(in the rows, 128 means zero)
Each named move below is a turn or a mirror, shown by a few rows before and after it. Which moves, in which order, take the first row of each later pair to the second? The first pair is answered.
J927:
[129 146 102 140 153  98 120  98] => [126 151  94 144 138 115 116  94]
[132 118 122 136 134 108 122 128] => [121 130 107 140 124 135 119 131]
[125 142 161 131 112 147 124 133] => [136 134 175 125 118 125 130 130]
[113 157 121 149 115 154 131 136] => [135 134 153 140 141  93 143 131]
J613:
[124 141 125 133 124 120 135 132] => [127 135 127 132 126 114 135 134]
[146 120 160 106 119 155 113 138] => [134 135 139 116 106 174 113 137]
[120 114 137 120 142 116 137 114] => [122 109 139 112 144 124 130 114]
[107 147  89 144 112 197 109 131] => [107 151  61 169 112 153 133 122]
J43:
[127 121 133 114 125 147 124 114] => [130 113 145 115 128 125 137 115]
[ 97 152 108 159 116 145 136 125] => [102 123 113 127 137 166 114 115]
[143 134 146 129 125 102 139 123] => [135 151 126 140 114 119 143 124]
[143 154 151 144 107 154 141 151] => [137 141 150 131 116 176 128 148]
Now pairs of rows:
Between the rows of a pair lie 2 to 4 moves.
[116 118 126 101 125 204  90 126] => [139 132 120 154 137  49 164 126] -> J613 J927 J43
[143 102 190  84 138 158  89 145] => [ 99 154  84 143 103 198 110 128] -> J927 J613 J613
[137 114 143  83 151  57 129 114] => [126 134 103 113 145  49 150 111] -> J927 J613 J927
[116 147 105 143 120  90 181 133] => [123 154 138 145  99  93 176 151] -> J613 J613 J43
[123 108 115 100 150 160  98 110] => [115 157 104 155  96 159 121 132] -> J43 J43 J927
